cols: R F P G K
j802: [129 128 151 127 141]
j734: [152 126 128 166 174]
j961: [162 175 152 174 177]
succ: [126]  [128]
both j802 j734:   [128]
both j734 j802:   [128]
q: [162 175 152 174 177]  j961
q: [152 126 128 166 174]  j734
q: [129 128 151 127 141]  j802

cols: H J T Y
j660: [111 172 135 171]
j391: [114 110 153 141]
j84: [110 149 106 115]
j802: [123 145 171 137]
j961: [110 111 112  74]
down: [172 110 149]  J
succ: [149]  [106]
down: [141 115 137]  Y
both j660 j802:   [171]
both j391 j84:   [110]
both j84 j961:   [110]
succ: [123]  [145]

cols: M Q B W C U
j95: [141 103 117 179 120  91]
j802: [160  94  86 136  97  65]
j391: [142 105 118 180 121  92]
j852: [ 92 141 148 114 141 162]
j480: [161  91  85 138 141  61]
both j852 j480:   [141]
succ: [161]  [91]

cols: E X D L A S
j84: [ 83  77 176 166 166  86]
j95: [ 96 159 151 161 166  86]
j511: [ 90 165 153  81 170  87]
j852: [ 83  77 176 166 121 175]
j89: [ 97 160 149  88 167  88]
j480: [ 97 161 167  86 167  87]
j961: [ 87  78 174 166 119 174]
j391: [183 166 166 182  75  78]
both j84 j961:   [166]
down: [170 121 167 167]  A
both j84 j391:   [166]
succ: [149]  [88]
down: [151 153]  D
succ: [170]  [87]
succ: [160]  [149]

cols: Riba Fuvag Luk Bipa sedo
j802: [128 115 175 150 153]
j84: [128 115 176 150 153]
j480: [122 156 129  93 101]
j660: [155 104 128  91 100]
j89: [ 80 148 121 166 157]
j391: [ 78 121 125  71 145]
q: [128 115 175 150 153]  j802
down: [101 100 157 145]  sedo
down: [150 150  93  91 166]  Bipa
succ: [71]  [145]
both j89 j391:   [121]

cols: fezu kazi lufen gilib liriv sedip rulo fik
j802: [ 69  85  77 168  81  90 180 182]
j480: [125 160  87 165 161 153 178 164]
j734: [124 162  87 166 161 154 116 105]
j391: [179 105 107 166 180  94 186  90]
j89: [178 107 108 164 179  94 185 154]
j852: [179 165 107 166 180  94 186 154]
q: [178 107 108 164 179  94 185 154]  j89
both j480 j852:   [165]
both j89 j734:   [154]
down: [ 90 153 154]  sedip
down: [154  94  94]  sedip
down: [ 90 153 154  94  94]  sedip

cols: fepeg zed mafu Bilus kovo Fale kez gek kefar
j511: [133 131 119 144 113 125 120 133 122]
j734: [147 112 118 154 105 149 151 155 141]
j84: [138 141 113 143 113 107 107 136 111]
j852: [105 150 140  96 158  95  96  92 107]
j95: [144 100 113 153 101 176 170 155 159]
j961: [122 160 133 110 147  75  83 112  93]
j691: [121 164 128 116 140 141  73 107  87]
succ: [73]  [107]
both j691 j734:   [141]

cols: Vemet Lok Sem kovor Kon Mut Nasir gife Vuta
j89: [100 136 151 101 156 113 112  86 122]
j84: [145 141 108 114 107 110 117 147 111]
j734: [147 114 116 150 107 150 149 116 140]
j511: [125 156 132 117 142  78  88 116  97]
both j511 j84:   [117]
both j84 j511:   [117]

cols: vidop zun kigip kunug baro fom Dobe fise Lusor Bup
j391: [106 154 165 185 160 175  96 174 139  91]
j802: [154 104 127 151 136 134 131 115  90 160]
j480: [ 90 115  90 176 179 174  76  65 174 183]
down: [ 90 174]  Lusor
down: [174 115]  fise
both j480 j391:   [174]
both j391 j480:   [174]
down: [134 174]  fom

cols: ser lef fovov fidek
j89: [182 170  84  87]
j734: [106  90 185  89]
j480: [ 82 171 165 157]
j691: [185  81  85  87]
j660: [ 82 164  76  89]
j961: [166 170 166 155]
succ: [171]  [165]
succ: [165]  [157]
succ: [84]  [87]
succ: [76]  [89]
down: [165  85  76]  fovov

cols: ritat gekob pefel reka bufi saro kufat Banuf
j691: [106 144  77 120 164 170 114 143]
j961: [136 170 112 154 147 119 156 141]
j84: [175 111 144 134 131 161 112 104]
succ: [147]  [119]
succ: [154]  [147]
succ: [120]  [164]
down: [143 141]  Banuf

cols: Sipi zup gusol Befa levep vof Faven Vemu ful lotel
j511: [102 150  91 176 174 149 167 108 128 159]
j802: [101 100 168  88 153 100 173 120 172 104]
j89: [157  94 161  98 118  86 131  96 103 172]
j691: [110  78 154 159 128 110 118 106 112 136]
j391: [162 102 107  81  77 176  83 157 100 127]
j852: [ 86 112 102 126 171 167 107 113 117  99]
j84: [116 150  97 167 125 178 121 172  92 102]
down: [173 131 118  83 107 121]  Faven
down: [100 117  92]  ful
down: [161 154 107 102]  gusol
succ: [91]  [176]

cols: rafas vare tipe linud Loru
j95: [142  76 171 132 164]
j391: [142  77 150 127  96]
j802: [ 96  76 171 132  96]
succ: [127]  [96]
down: [76 77]  vare
both j391 j802:   [96]
down: [164  96]  Loru
down: [150 171]  tipe

cols: reter Lun Muz Nebad dezir nuv seve zimik Lutip zisit
j802: [118 147 110 122 144 136 120 115  96  90]
j89: [165 163 146 134 158 144 147 150 112 178]
j84: [118 147 107 122 144 136 119 110 110 138]
j961: [131  94 148 145  97 110 134 143 144 103]
j691: [118 151 139  99 111 114 105 113  98  96]
j511: [131  94 148 128  97 110 134 143 144 103]
j391: [118 147 107 122 144 136 120 110 110 148]
j480: [161 160 144 134 155 130  91  95 115 109]
j660: [134  91 109 158 141 138 151 140 160 159]
j95: [118 147 107 122 144 136 119 139 159 164]
j852: [131  95 148 128  98 110 134 143 144 104]
q: [118 147 107 122 144 136 120 110 110 148]  j391
succ: [141]  [138]
both j660 j852:   [134]
q: [165 163 146 134 158 144 147 150 112 178]  j89
both j95 j660:   [159]

cols: kogob saras Pev lup lav pifel
j802: [149 109 180 180 181  91]
j480: [ 87 150 126 130 138 111]
j961: [149 109 180 180 181  99]
j89: [107 110 142 129 150  88]
j852: [107 110 141 129 150  89]
j734: [106 109 149 128 149  87]
q: [107 110 142 129 150  88]  j89
succ: [142]  [129]

cols: Bobep vipev Fevo dipi
j961: [121 133 137 146]
j802: [110 124 133 131]
j95: [137 141 120 153]
j391: [170 138 114 127]
j691: [115 147  92 138]
j84: [130 119 123 119]
j852: [119 154 113 121]
j480: [121 133 106 120]
succ: [154]  [113]
both j691 j391:   [138]
both j84 j852:   [119]
both j961 j852:   [121]
succ: [130]  [119]

cols: Paz Nako Veb gine Koz zela mita
j734: [158  91 164 158 151 116 108]
j391: [159  90 164 159 151 116 106]
j802: [159  90 164 159 152 116 151]
q: [158  91 164 158 151 116 108]  j734
succ: [152]  [116]
q: [159  90 164 159 152 116 151]  j802
down: [151 151]  Koz

cols: vabul Dil Viv kube paze bab
j852: [177 177 110 185 181  60]
j660: [156  74 178  74  68  67]
j961: [129 128 129  74  75 127]
succ: [68]  [67]
both j660 j961:   [74]

cols: Kov bes porof lita neno Lus zipa telat Fop poze
j391: [138 139 132 119 121 122 111 125 142 149]
j802: [141 108 144 143 139 114 124 137 139  81]
j852: [137  84 129 139 147 184 169  90 130  76]
j734: [130 154 129 112 123 153 105 125 138 158]
j961: [152 124 143 128 129 139 110 109 146 127]
j511: [135 108 127 119 132 156 151 112 139 102]
j691: [141 132 164 140 106 116 116 138 144 118]
j480: [133 106 152 139 126 136 146 135 129  64]
succ: [164]  [140]
both j391 j802:   [139]
down: [129 129 143 127]  porof
down: [ 81  76 158]  poze

cols: Fug niz lapes doke
j691: [185 128 145 136]
j734: [174 128 135 127]
j480: [125 128 135 127]
j802: [124 128 148 127]
j511: [184 128 128 161]
down: [145 135 135]  lapes
both j691 j480:   [128]

cols: Tolok dulo zim giner zon
j480: [183 132 144 110  94]
j89: [109 132 110 110  94]
j660: [183 132 144 109  94]
down: [109 183]  Tolok
q: [183 132 144 109  94]  j660
q: [109 132 110 110  94]  j89
down: [144 110]  zim
q: [183 132 144 110  94]  j480

cols: Misik rez tasu pazul Mef rik mesu lalu
j89: [162  93  95 112 162 111 184  75]
j852: [110 145 109 107 111 112 121 137]
j734: [106 148 110 104 111 112 115 147]
j511: [146 110 151 150  99 152 125 107]
j961: [110 111 109 113 111 111 116 146]
down: [151 109]  tasu
both j89 j961:   [111]
q: [110 111 109 113 111 111 116 146]  j961
q: [162  93  95 112 162 111 184  75]  j89
q: [146 110 151 150  99 152 125 107]  j511

cols: mip Sak tuke Gopog
j391: [162 129 147 142]
j660: [183 154 138 155]
j802: [134 115 191 141]
j89: [162 129 144 178]
j852: [109 107 136 172]
j691: [122 111 172 160]
j511: [132 121 167 159]
j84: [125 114 119 160]
j734: [125 114 119 171]
j480: [ 61 107 137 113]
j961: [145 127  82 168]
j95: [129 113 178 160]
succ: [145]  [127]
down: [147 138 191 144 136 172 167 119]  tuke
down: [ 61 145 129]  mip
both j95 j84:   [160]
down: [134 162 109 122 132 125]  mip

cols: Ded Gemup sovug ramu ral lini
j84: [161  90 123 113 163 156]
j734: [102 128 111 137 101 149]
j961: [ 91 179 112 113 157 174]
succ: [157]  [174]
succ: [90]  [123]
succ: [179]  [112]
both j84 j961:   [113]
succ: [102]  [128]

cols: Zimir Dum Telu rubon Nivog savo
j802: [170 181 118 148  64 116]
j391: [164 170 109 160  69 104]
j660: [165 171  98 128 170 174]
j84: [156 135 174 178 165 164]
both j391 j802:   [170]
both j391 j84:   [164]
succ: [109]  [160]
down: [104 174]  savo
both j802 j660:   [170]

cols: Finu febe fuzi kezem
j802: [130 139  97 151]
j660: [134  96 168 106]
j961: [134  96 170 106]
j480: [106 101 108  83]
j84: [125 124 156 124]
j852: [179 101 108  83]
down: [ 97 168]  fuzi
succ: [156]  [124]

cols: Lofum fega Zolol dida bufak mado peta doz
j480: [130 177 140 119 109 101 142  88]
j852: [179 107 112  71  75 108 106  73]
j391: [179 107 112  71  75 105 121 100]
j660: [179 107 112 137  75 105 121 100]
j802: [130 177 140 119 109  73  99  98]
j691: [101 180 160 117 138  87 145 155]
succ: [145]  [155]
succ: [87]  [145]
down: [109  75  75  75]  bufak
down: [ 75 109]  bufak

cols: digi talu dufu zizag Nom zat medid zuk resip
j480: [129 133 113 104 129 149 116 178 118]
j391: [129 133 130 104  99 149 159 107 124]
j89: [129 133 113 104 144 149 180  99 123]
j660: [129 142  90 137 181  93 115 179 116]
j852: [129 141  83 148 135 168 109 117 113]
j95: [129 123 143  84 126 143 145 190 124]
both j391 j660:   [129]
both j95 j660:   [129]
succ: [144]  [149]
both j480 j95:   [129]
succ: [142]  [90]

cols: kal noku kogi teg Lilol
j480: [ 88 179  79  81 102]
j734: [147  84 168  95  83]
j961: [ 82 175  85  85 105]
j802: [147  94 162  92  87]
down: [168  85]  kogi
both j802 j734:   [147]
down: [ 79 168]  kogi
q: [147  84 168  95  83]  j734
down: [ 84 175]  noku
down: [ 83 105  87]  Lilol

cols: nef Fol lonuf Pup ril Mit Zol Sim
j660: [179 187 135 105  85 121 143 165]
j734: [ 91 135 123 181 128 187 150 175]
j95: [179 108 135 105  95 121 143 165]
both j95 j734:   [135]
q: [ 91 135 123 181 128 187 150 175]  j734
succ: [95]  [121]
down: [165 175]  Sim
down: [179  91]  nef
down: [181 105]  Pup

cols: tasug mina bere vome
j734: [ 91 175 161 151]
j852: [174  72 151  73]
j691: [174  72  92  91]
q: [174  72  92  91]  j691
both j734 j852:   [151]
down: [72 72]  mina
down: [73 91]  vome
both j852 j734:   [151]

cols: mim kudi zesip gaf Mik Pasom dokag
j480: [ 84  73 161 154  79 153 154]
j802: [ 84  73 161 154  79  69 175]
j89: [112 124 156  92 161 156 149]
j511: [112 124 156 170 161 156 149]
j691: [ 94 163 153 157 104 156 153]
j734: [146 136  91 171  88  95  97]
j391: [158 125 156  93 160 157 150]
j961: [ 87  80 157 154  86  78 169]
j84: [176  85  94  95 155  92  99]
j852: [112 125 156  99 160 157 100]
j660: [146 136  92 169  89  96  98]
down: [156 153]  zesip
succ: [89]  [96]
down: [156  95 157]  Pasom
succ: [69]  [175]
down: [ 79  79 161]  Mik
q: [112 125 156  99 160 157 100]  j852
down: [ 94 156]  zesip

cols: Rog laz Big meke
j84: [109  61 129 135]
j660: [111  67 122 135]
j691: [128 123 134 126]
j480: [109  61 121 127]
j802: [133 145 130 137]
both j660 j84:   [135]
both j84 j660:   [135]

cols: buk Gebad fuvut Simu feved
j480: [ 90  99 100 144 146]
j511: [165  97  98 143 144]
j391: [ 99  79 170 120  78]
succ: [120]  [78]
succ: [165]  [97]
both j511 j480:   [144]
succ: [100]  [144]
down: [ 98 170]  fuvut
succ: [97]  [98]

cols: Met leni dupu goze
j84: [167 163 153 115]
j802: [167 162 154 115]
j95: [ 97 163 115 156]
j734: [166 164 153 116]
j660: [166 162 154 114]
j511: [166 161 153 116]
j691: [ 97 163 160 152]
succ: [160]  [152]
down: [115 115 156 116]  goze
succ: [161]  [153]
down: [115 153 154]  dupu
both j660 j511:   [166]

cols: Tazok fulo Dizam vefi nuval bug fovor ber
j660: [ 79 182 189 112 179 121 138  83]
j84: [ 97 175 149 138 171 192  97 144]
j852: [170 146 189  80 138 194 118 125]
j802: [ 97 175 149  96 128 194  79 117]
succ: [170]  [146]
succ: [171]  [192]
both j660 j84:   [138]
both j660 j802:   [79]
both j802 j852:   [194]
succ: [121]  [138]
succ: [179]  [121]

cols: ledal Robem tela tadop
j84: [ 68  84 103  71]
j95: [179 107  88 184]
j852: [135 113  90 170]
j480: [ 63  85 113  80]
j89: [124 168  79 112]
both j480 j852:   [113]
succ: [90]  [170]

cols: lev Pokov lome Puso baf tovo bupav rase
j95: [115 114 123 141 157 134  91 107]
j802: [106 114 123 136 109 147 164 134]
j84: [134 151 134 102  97 107 151 140]
j89: [118 158  89 135 109  93 131  91]
j511: [118 158  89 109 109 120 144 161]
j660: [140 114 151 132 121 125 111 113]
j480: [115 182  62 131 133 107 118 167]
succ: [147]  [164]
both j95 j660:   [114]
succ: [111]  [113]

cols: kevum kova nazuv sibe Fiko Noz
j802: [125  81 124 124 152 190]
j961: [125  81 125 124 152 129]
j660: [125 123 124 124 152 190]
q: [125  81 124 124 152 190]  j802
q: [125 123 124 124 152 190]  j660

cols: Tane fevi Tida Goga tup balu gulab peri led
j961: [ 77 171 169 116 177 177  81 178 114]
j89: [157 146  91 163  92  77  81  80 112]
j95: [ 88 176 155 128 166 158  60 166 124]
succ: [128]  [166]
down: [ 91 155]  Tida
q: [157 146  91 163  92  77  81  80 112]  j89
down: [177  92]  tup
q: [ 77 171 169 116 177 177  81 178 114]  j961
succ: [146]  [91]

cols: dumad pigot gime siv rupe
j802: [ 99 156  98  95 101]
j961: [170  84  88 112 173]
j95: [163 120 169 169  88]
j391: [163 120 172 172  80]
j691: [171 159  88 112 121]
succ: [84]  [88]
down: [156  84 120 120]  pigot
succ: [171]  [159]
both j95 j691:   [88]
down: [170 163]  dumad
succ: [156]  [98]

cols: Givip pava Rokoz Fefu Zifa
j660: [115 116 116 152  90]
j391: [114 126 161 131 124]
j95: [145 136  97 155  95]
j84: [109 146 141  89 120]
j852: [103 137 148 137 155]
j89: [160 128 111 140  73]
j961: [145 102  86 164  87]
j802: [142 140 100 156 135]
j480: [159 153 113 122 193]
j511: [ 85 144 139 108 159]
j734: [145 102  86 104 111]
j691: [134 140  74 138 107]
down: [148 111]  Rokoz
down: [159 111 107]  Zifa

cols: pilir dar zapam rul tiva
j84: [138 144 119 132  90]
j734: [111  71 154 105  90]
j511: [108 103 102 117 189]
j391: [118  95 143 114 100]
j691: [149 182 102 148 126]
down: [105 117 114]  rul
both j691 j511:   [102]
succ: [119]  [132]
down: [117 114 148]  rul
down: [111 108 118 149]  pilir
succ: [95]  [143]
succ: [105]  [90]

cols: debor ruda luv pemu sed
j89: [161 129 116 132 134]
j95: [121 104 125 166 159]
j480: [124 116 142 125 134]
succ: [121]  [104]
succ: [161]  [129]
both j95 j480:   [125]
succ: [104]  [125]
q: [121 104 125 166 159]  j95
both j480 j95:   [125]

cols: gat zasa Fivo Tifar Bifim das
j961: [ 88 170  78 179 177  77]
j95: [ 86 170 158  74 180  72]
j84: [ 86 169 158  77 176  73]
both j84 j961:   [77]
succ: [180]  [72]
down: [77 72]  das
down: [180 176]  Bifim

cols: Tufu nat bosif Sano vad Taren
j84: [108 138 126 151 147  79]
j89: [125 108 166 137 117 105]
j480: [125 108 166 108 109 126]
both j89 j84:   [108]
q: [108 138 126 151 147  79]  j84
succ: [138]  [126]
down: [166 166]  bosif
down: [126 166]  bosif

cols: vuda Sev poku keki Sasam zerek fon luped
j89: [101 127 112 171 114 125  85 147]
j480: [140 119  97 148 155  95 113 112]
j95: [ 74  99  99 149 101 107 104 127]
j852: [112 147 179 113 156 126 141 105]
succ: [126]  [141]
succ: [114]  [125]
succ: [140]  [119]
q: [140 119  97 148 155  95 113 112]  j480
succ: [179]  [113]
succ: [125]  [85]

cols: pufuf lize burok zipub
j84: [121  80 148  83]
j802: [147 100  89 123]
j89: [132 147 167 109]
j852: [142 147 169 143]
j480: [128 144 102 136]
j961: [160 119 172 103]
j511: [119 100  89 146]
j734: [118 125 113 125]
both j852 j89:   [147]
succ: [121]  [80]
succ: [148]  [83]
down: [100 147 147 144]  lize

cols: nik sibeb bofam Zoso
j802: [130 103 116 116]
j852: [139 118  97 135]
j84: [154 140 108 135]
j734: [142 143 106 145]
j480: [114 139 139 133]
j961: [125 140 110 148]
j89: [114 140 132 138]
j660: [118 127 129 130]
j511: [110 137 126 141]
j691: [165 178 128 134]
j95: [128 113 133 112]
down: [133 148 138 130 141 134 112]  Zoso
down: [130 139]  nik

cols: dipo guko zop pobab Pibut Levil
j961: [113  78  70 155  77 116]
j511: [103 116  71 158 118 101]
j480: [143 116 104 158 115 101]
both j511 j961:   [116]
succ: [70]  [155]
down: [158 158]  pobab
succ: [78]  [70]

cols: gar Kore suta rapap
j511: [ 71 164 154 150]
j84: [149  77 131 143]
j961: [137 128  63  95]
down: [143  95]  rapap
succ: [77]  [131]

cols: dab pur devi lan
j802: [139 166 101  80]
j660: [122  99  70  87]
j852: [ 88 185 117  79]
j89: [132 110 122  88]
j734: [133 146  96  88]
j84: [132 138  93  78]
down: [132 133 132]  dab
both j660 j89:   [122]
both j89 j852:   [88]

cols: Tarul Toko Biz raliz vebif feg
j89: [144 143 136 141  92 112]
j95: [ 77 134  76  93 120 114]
j802: [162 127  81 127 128 111]
j961: [139 136 118 119  76 122]
succ: [92]  [112]
both j95 j961:   [76]
down: [128  76]  vebif

cols: ris lazad gapof rizi Vibub
j802: [157 161 157 170 169]
j691: [156 164 163 163 166]
j734: [157 165 157 162 162]
j89: [158 172 165 166 157]
j511: [167 166 179 164 162]
both j734 j802:   [157]
succ: [161]  [157]
down: [170 163 162 166]  rizi
both j802 j89:   [157]

cols: nov Binu gam kudoz Ponam
j852: [193 127 138  96 128]
j89: [151 126 128 105 159]
j734: [ 97 139 131 127  71]
j961: [178 121 132 105 125]
both j852 j89:   [128]
down: [139 121]  Binu

cols: lener poro saze bubop miz Saval
j391: [111 129 161 112 145 113]
j84: [177  86 116 157 118 176]
j961: [100 166 176 121 125 120]
j852: [113  98 109 124 161 110]
j480: [135 124 170 127 117 138]
j89: [143 123 102 161 122 170]
j511: [172  93 172  99  94 139]
j734: [162 144 116 157 118 176]
j802: [146 102  89  96 157 120]
j660: [172  93 119 152 142 115]
j95: [128 111 161 169 127 106]
j691: [113  98 109 124 128  92]
down: [170 139 176 120 115]  Saval
down: [117 122  94]  miz
succ: [117]  [138]
succ: [129]  [161]
succ: [112]  [145]
succ: [125]  [120]
both j802 j961:   [120]

cols: kiv femi Kida vif tuped nol Zuvo Nop sov Verem
j852: [132 118 118 120 136 181 125 138 121 124]
j660: [129 131 137 136 135  87 129 126 119 129]
j84: [130 125 133 130 137 156 139 139 137 130]
j961: [132 118 118 120 136 181 125 138 137 123]
j391: [129 123 122 119 138 160 118 128 127 123]
j95: [134 120 122 130 130 164 123 145 143 128]
j734: [133 120 121 127 129 173 136 142 142 127]
succ: [134]  [120]
succ: [160]  [118]
down: [125 118 123 136]  Zuvo
down: [118 137]  Kida
succ: [143]  [128]
succ: [135]  [87]
q: [134 120 122 130 130 164 123 145 143 128]  j95

